One turn or mirror swaps these rows in pairs. Which row does each one swap with?
z932: [ 21 -39 -21 -22  -7   2  -6  17   1  -2  -6   6 -16 -11  14  15 -11  -8
  -2  -4  -8   4 -11  -2 -15 -28  -5   5  12  -8   8  16  -4  26  43  -2]
z976: [  8  25  -4  18   1  13  10  19 -14 -11  -1  26  18 -25  -3  11   2   6
  19   4  -4  -7  -1   6  -1 -18 -17   8 -10   8  18  -1  12  -1  17   1]
z813: [ 12   7 -23  11  13  -1  -8  17  -3  -1  30  24   3 -28   8  -5   0  -5
  19  11  -5   6   7   8  10 -17  17  19   3   6   0  14 -17  -1  11  -5]
z461: [ 13 -20   0   4 -13 -15  10 -16  10 -26   4  13 -10 -25   0   0  -8  16
 -11   4  -1  -3  22   6   6  -8  -9  19   8   4  29  17   7  16  17 -18]
z673: [ 11 -24   4 -13   8  -5  -9  10   8 -11   5  -1   5 -22 -18  -7  -7 -17
 -18   9   9   5  17   4  16  -4   8   3   5  13  28  -4  21  -1  12   3]
z525: [ -1 -22   8 -11  16  13 -11   6  -4   6   6 -14   0 -30   0   1  -2 -19
   9  12   4  14   2  -4  27  -4   5  -5  -4  11   8 -10  10  -9  17   4]
z44: [ 19 -22  -8   7  -9 -17   5 -14   9 -19   2  14 -18 -24   3   0 -13   8
 -13  -1  -5  -6  12   5   5 -19  -4  12  23   0  25  24  -3  20  14 -21]
z842: [ -1  -8   0   4  -7  29  11  -9  -5  -4 -17  -1  -2 -19  24  15  -8  14
  16  -7  -1 -12 -15  -3   3 -23 -19  -1  -3   9  11  24   0  21  35  -6]
z19: [  2   5 -17   1  -9  29   5  16   0   2   1  14   9 -15  18   9  -4  12
  11 -14   2 -18 -10   1 -20 -25  -2  17  -4  -2   6  29 -15  18  34  -4]
z950: [ 15 -12 -15 -18  -3  10  -7  27 -32 -18  11  15   3 -13  27  -6   9  -8
  -4  10   4   5  19  15  -4  -5  -1   6  -6   3  16 -10  10   1  15  18]
z633: [  8 -11 -33   2  10 -10  -1  21  -5  -3  20  24  -3 -24   4  -2   4  -3
  13   8 -11  10   4  13   8 -11   6  26  -5   1  -9  29 -16   3  12 -13]
z890: [  1 -37   0 -33   3  -7   1   9   2   6  -3   0 -14 -26   0   6  -6 -19
  -9 -18  -4  12  -6  10   8 -10   3  12  18 -12  17  23   6  12  26  -6]
z653: [ 14 -19 -11  10 -15 -22  21  -7   1 -16   4  18  -7 -17  -7   1   1   7
  -4   8 -10  -6  12   6   8  -7  -4  11  11   1  29  18  -6  10   2 -23]
z416: [  5  -3  -2  -9  -4  27  -3 -15 -12   5 -15  -5  -3 -16  20  12 -19   5
  25   4   3  -4 -17  -1   3 -25 -19  -4   1   7  14  18 -10  26  25 -12]
z420: [ 27   2 -11   6  -2   4   2  23  -8 -10   9  19  14  -8  -5   9   1 -11
  17  23  -4   1   2  -3   2 -19   3 -10  -1  16  32 -20   7   3  20  12]
z78: [  9 -13   5 -15  15  14 -22  -5 -12   4  -1 -14  -1 -25  -1   1 -15 -17
  16  22   6  15  -2  -1  21 -12  -8  -7  -2  12  12 -10   6   3  11  -5]
z537: [ 24  -7  -8 -11  17   5  -3  28  -8  -3   3  10  -4 -29  -6  -6   1 -18
  -4  15   0   8   6  -2   2  -8 -18  19 -10   8 -16 -14  22   1  21   1]
z701: [ 10 -26 -10 -12   2 -14  -3  10   3  -2  -2   1   3 -29 -25 -14 -16  -1
 -22   0  13  -2  10  18   3 -12  -7  12   8   1   2   5  23  13  28   4]
z217: [  0   0 -20  -2   7   4  -3  15   1   2  34  19   5 -28  13  -3   6  -1
  22   5  -3  11   9  10   6  -8  18  29  -5   1   0  21 -18   1  19  -5]
z581: [ 21  21   0  10  -9   5  10   8  -4 -14   2  18  16 -23   9   9   9  -7
   3  -1   3 -25  22   0 -12 -21 -23   0 -12  10  19  12   9  13  18  -3]
z39: [ -2  -9   4 -14   0  34   0  -3  -1  -4  -8  -6  -8  -9  20  10 -20   6
  21   3  10 -12 -16 -11  -2 -25 -16  -2   0  15  14  16  -5  25  24  -3]
z240: [ 15  -3   1 -21 -17  10  37   1  -2  10  -5  14  -4  -5  13   4   3 -10
   8 -10  -2 -15 -15  -2  -2 -12  -4   7  19   7  27  19  -5  29  26  -5]
z871: [  1 -17  11 -18  16  23 -17   7  -1  -3   5 -15  -6 -17   2   2 -16 -12
  14  19  13   4  -2 -13  14 -13  -7  -4  -4  17  12 -12   8   4  11   3]
z684: [ 12 -22  -4 -34   6  -7  -7  14   4   9  15  -1  -4 -27  12   2   8 -38
  -9 -14   3   0  16   5  -1 -12   5   6   4  -4   5  26  -1  11  23  -1]
z658: [  0  12 -15   1 -14   9  19  16  -7  20  12  15  22 -16  -6  -5  -2   8
  15  -8   8 -20  -9  14  -9 -19   9  11   7  -1  11  13  -9  15  28   6]
z76: [ 13 -21 -12 -23 -22  10   8  11 -26 -14   1  12  -7  -5  38   1   4   2
  -9  -6   2  -8  10  13 -13 -11  -5   4   9  -6  29   8   1  19  22   9]

z525 is swapped with z842
z416 is swapped with z78
z240 is swapped with z537
z701 is swapped with z658

One turn or mirror swaps these rows in pairs. Which row does each one swap with?
z942: [ 13  -7  22   0 -12  -9  -6  12  17 -13   0  -2  -8   1  -4 -15 -14 -19
 -13  -1  -6  -1   4  13 -23   5  -1 -26  51  -2 -13   5  -5 -26 -11]
z850: [  1   6  19  29  18  19  47  10  26   0   6   0 -13  15   1 -25   1 -40
  -4  20 -11  10   7  -2 -23  -7   8  -9  -4  23  -6  -7   2 -15  -5]
z745: [  9   4  22  22  19  27  41  13  26  -2   4   4 -13  13   8 -28   4 -44
  -7  20  -5  11   9   3 -20  -6  10  -2   1  24 -10  -2   1 -12  -4]
z696: [ 10 -12  11  23  19 -12  34  13  26  -2   6 -35  10   8  -5 -20 -21 -27
 -20  24 -17  -5   9  16 -20 -13   5 -13  21   3 -13 -17 -15 -31  -3]
z624: [ 37   2  35  11 -28   7   0  23  16 -20  -8   6  11   3 -13  -8 -18 -37
 -10   3   3   6   4  26 -18 -25  13  -5  24  17  34  -8  -6 -19 -26]
z245: [ -6   4  24  16  10 -12   1  24   8   6  23 -29  21  12  -1  -3  -6 -40
 -17  -9 -14  -1   1  20 -11 -20  14   0  26  -1   9 -22   0 -26  -5]
z119: [ 44  10  36   0 -23   4   0   9  22 -19  -9   5   8   6  -5 -10 -11 -29
  -8  -9   7   2   3  20 -13 -22  15  -2  25  16  23  -7 -10 -15 -19]
z642: [ 43   4  31   7 -32  12  -6  17  22 -16  -2   0   4   4 -13  -5 -18 -37
  -7   5   4   0   4  27 -24 -25  10  -1  25  13  29 -17  -9 -18 -18]
z127: [ 18  -6  48   8  -7  18  14   8  15 -15  26  -3 -14   5 -10 -25 -21  -9
  -6   7   6   3  11  16 -16  -4  23 -19   2  13  -6   0  -2   9  13]
z48: [ 19 -12  40   3  -6  25  25  14  28 -25  22 -24  -8  15  -1 -11 -30 -24
 -16   4  -7 -20   4  20 -12 -11  14 -13   1   4 -16  -4  -3 -10  18]
z925: [ 12   5  28   8  15   0  13  13  23  -2   5 -11   9 -14  10 -36 -13 -22
 -21  10  10  11  13  24  -8  -4  23   5  28   7   8   2  10   6 -23]
z953: [ 19 -19  15  30  -9  13  12  25   3   5  25 -22   0   2 -14  -9 -31 -52
  -2  17 -22  -2   7  13 -37 -10   1  -9   3  16  19 -16   3 -25  -3]
z102: [ 13   0  17  23   6  19  41  20  12   3   2  -8  -8 -11 -14 -12  -3 -38
  -2  16 -13 -21  -8  12 -10  -8  17  -2  -1   0   2 -14  17  -8 -21]
z514: [  9  14  11  14  18  34  35  20  17  16  19 -15   2  -3   2 -15 -19 -38
  13  12  -6   3   8  19 -30   0  11   1  -2   3   6 -12  -1 -12 -21]
z492: [ 20   5  31   1  -2 -19   3   8  19 -25  -8  -7  -9   7   9 -19 -19 -23
 -15   5  -8   4  15  18 -16 -25  -9 -21  39  29 -18 -15   7 -24 -10]
z313: [ 10  -1  22  18   6  -9   8   8  24 -15   4 -13  -8  12 -12 -17 -10 -20
   3   5 -11  11  12  -5 -47  -6  -9 -40  29  19  -6 -19 -11 -12  -3]
z178: [ -2  -5  25   3  15   3   9  13  28 -27   8  12   0  11  21  -4  -8 -34
  -6   7  -6   9  15  17 -19   2   2 -10  34  27 -21   2  -3 -19   5]
z458: [ 26 -15  20  29 -22  15   9  32   6  -2  12 -16   8   7 -19  -8 -31 -52
  -8  17 -18   0   6  19 -37 -15   5 -14  12  11  28 -12  -6 -32 -14]
z327: [ 31 -12  18  26 -25  14   1  26  10  -3  17 -14  -2   2 -23  -7 -27 -52
  -3  20 -17   1   8  20 -35 -23   4  -4  12  14  27 -19   0 -23  -6]
z376: [  9  19  36  22   5  -9   7  17  10  23   8 -17   4  11 -11 -31   8 -29
 -21  -6   1  15   0  11 -12 -23  20  -7  27   6  13 -16  -1 -19 -12]
z747: [ -4   2  29  -5  10   4  11  11  33 -26   6   9  -1  13  23  -6 -12 -36
 -11   2  -4   9  14  19 -14   4   5  -7  40  24 -13   9   1 -15   2]
z64: [ 19  16  32   2  19  29  28  25  35  -8   0 -18   2  -3   8  -5 -16 -54
  -5  -5  -4  -5  -9  19 -17  -9  11   0  20  18   7  -2  24   2 -14]

z696 is swapped with z925
z747 is swapped with z850
z127 is swapped with z48
z492 is swapped with z514

One turn or mirror swaps these rows in pairs. Which row does each one swap with?
z65: [ 21  -1  13  -5  -1  13  -7  -8 -19  21  12   1  -7  -8 -16   1   3 -13
  -9  11]
z972: [ 12  -7 -14 -17  11  23 -13 -13   1  26  10 -15   5 -15  -9  11  -3  11
   6  12]
z307: [ 22   1   1   2  11  13 -23 -17  -9  11  -5   9   9 -16 -19   0  10   0
   8   4]
z691: [ 12 -13   8  18  13  -4 -20  11  -8  27  16 -13   3  -6 -18  -9   7   1
  12  18]
z51: [ 10  21  12  23  16   5  -5  -6  17   7  26   3  18  -6  13 -27 -26  16
  -9  16]
z907: [  6  13  20  -5   7  -1  11 -22  22   6   3 -12  23 -13  -2 -10 -16  31
  14  16]
z986: [ -2  13  10   2   2  13  -5 -10  19  19  19   0  40  -4   1 -30  -8  34
  10   8]
z82: [  8  18  11  10  20   8 -15 -24  23   5   4  11  26  -4   1 -20 -15  26
  18   7]
z764: [ -2   8   9   8  11   3  -2   2  23  14  30   6  11   9  -3 -35 -25  28
  15  18]
z359: [ 14 -18   5  -5  15  12  -8  -2 -21  17  18   2   1  -1 -11  10   4  -2
  -5   8]
z54: [ 12  -3   3 -11   1  15  -3   6 -18  11  13   1 -15 -20  -8  -8  -1 -12
   1  10]
z638: [  5  21  26   9   9   6   2 -12  23  17  20   1  10  10   8 -22 -31  19
   6  17]
z195: [ -5   1  17   6  24   5   3  -9  16  10  27   4  21  13  11 -11 -23  29
   7  13]
z688: [  2  20  28   7  11   7   4 -16  22  14  23   4  15   8   8 -25 -27  22
   4  17]
z814: [ -1  18  11  -4  17  -2  -7  -5  13 -14  19  -4   0   0  15 -25 -17  20
   8  24]
z219: [ 17 -12  -3  -4   2  10 -12   9 -16  19  21   4 -11  -5 -25 -12   5  -4
   4  13]
z648: [ -7   4  20  -2   7  14   3   8  15  23  17   7  26  -8  -1 -26 -33  26
   8   7]
z495: [ 15  -5   0  -9  -7  17 -15  -5 -14  25  12  -2  21 -18 -19 -10  17   6
   0   5]
z880: [  1  -1  14  24  20  -7 -13   7  16  22  23 -10  16   2  -2 -23 -10  21
  20  22]
z75: [  7 -12  11 -12  -2  20  -6  13 -16  28   9   6   8 -21 -20  -7 -10  -1
  -2   3]
z105: [ 25   3   1  14   7  10 -14  -1 -15  12  17   3   0 -19  -7  -7  -1 -12
 -19  12]
z666: [ -5  18  15   0  12   9   8  -2  20   5  23   4   6  -5  16 -30 -29  20
  12  16]
z314: [ -5   9  -6   0   9  -3  -4 -12 -22   0   7  10  -1 -11 -10  -5  12   3
   9  -1]
z812: [ -7  21  13  -1  19  10  -3  -5  22  18  16  -4  26   0   3 -36 -24  23
   7  17]
z534: [  1   6  -6  -9  18  18  -6 -17  24  22  16 -13  18  -6   5  -2 -22  31
  13  15]
z921: [-17  22   2   8  15  -7   3 -17   1  -4  13  12  13  -2   5 -20  -5  24
  16   2]
z402: [ 23   1  14  -3  -2  12  -8  -4 -17  23  10  -1 -11  -6 -15   0  -2 -13
  -6  13]
z429: [ 14   3   2 -12   7   3 -15   1 -14 -10  12  -6 -16 -11  -2  -8   4  -3
  -1  19]
z477: [ 13   1   0 -14   7  16 -14   3 -18  25   6  -7   4 -15 -21 -11   7 -11
  -5  13]
z45: [ 19  -2  11 -12   1   4   4 -16  -8  10  -5 -15   7 -23 -20   6   6   8
   7  13]

z105 is swapped with z51
z764 is swapped with z219
z75 is swapped with z648
z45 is swapped with z907
z307 is swapped with z82

One turn or mirror swaps these rows in pairs. Which row does each one swap with?
z754: [  3  -3  -7  -8 -12  11 -14  -6  -7  -8  -6   5  11 -26  12 -12  -1   2
  -4  39   7  20  -7]
z211: [-11  15   7  -9  17  14  12  -7  -5   1   2  -4 -21 -12   9  12  -9 -13
  23  21 -11  -2  -2]
z824: [  3  -7   6 -15 -25 -28 -12  -2 -30   3 -21  16  17 -14   1   8  22  -7
   9  14  -1 -15 -12]
z573: [  0  -1  18 -15  17   8   9 -11   7  13   5  11 -17   2   1  16  -3  -3
  24  18  -3 -23  -6]
z881: [ -9   2  30  -9  -6  -3  10 -13   1   0 -17  27  -2  -8  -5  -1  13 -15
  23  25  -2 -34 -19]
z29: [  4  -1   5  -8  18  21  12 -15   8  11   5   1   4  -5   5  15  -9  -5
  21  23 -18 -13   6]
z927: [ -4  -2  12 -18 -31 -21 -13  -4 -22  16  -8  14  16   4  13   4  19  -6
  -9  22   1  -5   2]
z994: [ -7   9  39 -14 -13  -6   4 -18  -3  10 -21  26  -1   0  -9  -4   7 -10
  14  21  -6 -26   3]
z138: [ 17  -5  -8 -12 -13  21  -7  -4  -8  -1   2  -1  19 -20  15 -10  -7  -3
  -8  32  -8   9  -9]
z759: [  4  -7  -2 -21 -23   3 -13  10 -15 -10  -4  -1  12 -16  15 -10   4  -7
 -16  31 -18   5 -17]
z718: [-12  -6  23 -10  -9 -13  11  -5 -12   1 -24  24  11  -9 -10   3  14  -7
  25  12   3 -32  -7]
z892: [  3  -1  -6 -14  -6  13  -8   2 -11 -14 -12  -4  -5 -13  28  -3  -3   3
   1  36  -1  20 -16]
z410: [ -4  -8   4 -21 -20 -30 -17  11 -29   8  -1  13  18  -9   8   9  18  -1
   2  23  -6  -1  -8]
z289: [ -8   7   3  -3  19  11  10 -17   6   9  -1   6  -2 -10   6  23  -2 -21
  22  26 -13  -5   6]

z881 is swapped with z410
z892 is swapped with z211
z824 is swapped with z718
z754 is swapped with z289

